(in the rows, 128 means zero)
The rows below fall into families. The same turns and mirrors carry the whole set onto itself and the rows of a family onto each other. For each named row, which other rows are in its family? Write them in the order they are listed.
These 32 rows form 4 families of 8 rows each.
Vik: [140 132 157 124 136 137 159  84 105 119 132 105 144]
zoni: [146 111 110 112 112 128 155 134 127 109 169 121 147]
vudom: [143 122 120 133 136 107 164 129 127 109 171 111 140]
Pepib: [141 119 105 149 128 103 149  87 130 126 127 140 136]
tigo: [130 121 117 164 122 152 173 117 140 118 132 122 124]
mak: [121 108 142 128 124 155 145 110 128 133  95 146 123]
dur: [139 129 172 109 132 153 144 125 119 100 149 111 135]
kes: [154 143 136 117 125 115 173  96 110 103 131 115 121]
bebaz: [145  97 120 130 118 125 136 145 155 121 143 154 116]
Fumo: [141 141 146 130 123 115 157  76 114 124 126 116 143]
tez: [164 105 158 120  99 116 113 100 120 120 129 133 126]
feza: [146 106 114 134 116 112 141  90 126 146 150 139 107]
giki: [124 118 142 143 156 146 178 125 142 123 125 144 124]
Lalap: [142 108 160 121 119 154 130 100 133 130 102 148 122]
fivo: [164 121 135 126 128 106 150 119 131 103 178 114 139]
Lus: [136 116 163 118 135 150 157 134 136  89 123 119 150]
reb: [143 135 171 101 126 150 152 124 111 105 136 124 121]
fef: [157  99 135 122 122 141 131 153 149 101 138 145 131]
kipo: [146  90 132 126 131 148 137 154 147 116 147 143 118]
vuf: [147 101 106 146 120 109 150 105 140 141 125 150 126]
gimek: [154 127 128 146 131 124 164 133 125 104 170 106 130]
vimu: [133 105 150 110 123 137 129  98 133 139 103 155 134]
naki: [144  98 107 154 129 110 140 106 147 138 137 136 142]
veri: [143 111 173 106 125 157 146 141 129 112 146 120 124]
das: [169 108 146 111 109 104 112 111 133 119 146 122 128]
mipob: [150 101 161  88 128 109 126 107 122 115 143 134 133]
Sigun: [161 116 137 112  98 115 115 106 117 121 148 115 138]
Rubi: [130 135 144 135 132 121 162  79 107 140 137 115 132]
badot: [117 120 131 144 143 157 180 120 125 121 127 138 133]
Tol: [129  77 141 133 124 146 123 129 152 127 144 141 137]
Lun: [122 124 122 134 154 144 182 128 139 118 145 127 133]
suk: [134 112 167 140 140 132 142  89 136 124 106 137 110]

Which other rows belong to the same family as kes? zoni, tigo, feza, Lus, mipob, Tol, suk
Which other rows belong to the same family as Vik? Pepib, mak, bebaz, tez, fivo, veri, Lun

The rows below fall into families. The same turns and mirrors carry the whole set onto itself and the rows of a family onto each other. For each named row, which other rows are in its family? Write them in the order they are listed.
These 35 rows form 7 families of 5 rows each.
ropeg: [109 114 143  96 124 153  85 100 120  93 101 171 135 146  88 131  71]
Nudig: [145 130 125  87 123 127 135 134 123 125 118 142 122 152  63 116 133]
gev: [147 144 157  82 139 114 118  99 134  85  66 151 146 130  76 129  88]
pepu: [137 140 129  96 108 127 127 111 111 134 111 133 112 170  53 125 126]
Seso: [136 143 164  86 135 114 111  98 140  88  59 143 132 127  63 125  94]
nivap: [147 152 159 123  83 109 127  95 149 121 103 167 117 132  60 116  98]
Tovig: [125 116 150 104 116 137  67 102 123  99 107 145 121 151  84 131  70]
kufup: [155 153 151 127  81 124 115 112 140 123  96 175 136 121  79 125 109]
Kog: [153 142 143 116  75 125 143 103 152 103 107 182 135 133  65 125 109]
kifim: [143 141 133  87 134 126 113 106 147  95  59 152 142 119  69 141  80]
rupa: [133 150 140  85 133 122 101 110 151  97  53 147 119 134  75 132  89]
mon: [139 141 126 100  94 135 137  99 113 145 116 145 137 155  58 116 119]
Merut: [148 150 123  89 108 130 132 114 107 124 115 142 122 171  66 125 128]
rafov: [148 147 136 107  88 120 129  82 151 132  74 184 139 139  79 113  91]
moda: [112 104 132  70 114 142 118  82 124 118 110 182 123 159  54 142 106]
Fetib: [132 110 142  86 102 129  84  82 137  97 128 162 133 144 101 110  77]
bibu: [127 113 144 101 116 129  67  84 132 121 113 139 145 147  88 133  71]
febad: [138 124 144 113 107 150  81 109 131  91 109 154 150 145  97 138  66]
tades: [141 132 118 104 107 133 129 119 119 121 129 128 141 171  72 131 124]
tuko: [142 154 165 111  84 123 127 101 134 131  94 175 135 116  69 119  99]
Buk: [148 138 142  94 130 116 126 122 140  82  64 137 149 131  77 127 100]
fezib: [147 129 160  90 122 112 103  98 145  92  77 130 144 118  83 120  87]
Dulo: [129  86 124  85 105 134 117  87 128 110 116 184 136 145  58 151 112]
zaro: [135  90 142  78 112 143 111  87 124 126 100 179 126 167  48 146  95]
vis: [139 161 146 116  97 108 139 103 159 105  89 171 112 134  73 128 110]
bif: [135 118 135 101 113 139  69 101 120  90 110 153 130 155  97 128  71]
fupes: [144  87 133  80 115 133 120  90 124 125 104 185 136 168  61 146  94]
gisel: [159 150 144 122  82 102 130  99 146 114  99 174 124 133  73 117  93]
Ruf: [141 128 131  92 106 113 122 125 127 135 116 136 108 160  69 117 132]
riza: [130 151 135  80 139 108 119  90 140  99  78 133 133 142 100 145  92]
Deze: [139  89 121  79 114 145 116  94 139 103  91 176 145 167  59 149  98]
mipap: [154 145 130  84  92 138 122 126 116 139 113 139 112 158  96 123 110]
petep: [123  91 137  69 121 125 133 104 114 120  91 185 132 159  83 134 114]
Kepi: [131 123 130 103 131 140  67  94 137 103 120 145 147 153  90 134  87]
vezu: [144  87 127  76 113 138 107 105 134 129 105 160 117 173  69 152 107]

Which other rows belong to the same family as gisel? gev, Merut, bif, fupes
Which other rows belong to the same family as Buk? Kog, febad, tades, Deze
Which other rows belong to the same family as Seso? pepu, nivap, Tovig, zaro
Which other rows belong to the same family as vezu? ropeg, mon, fezib, vis
Which other rows belong to the same family as moda? rupa, bibu, tuko, Ruf
Which other rows belong to the same family as Dulo? Nudig, kufup, kifim, Kepi

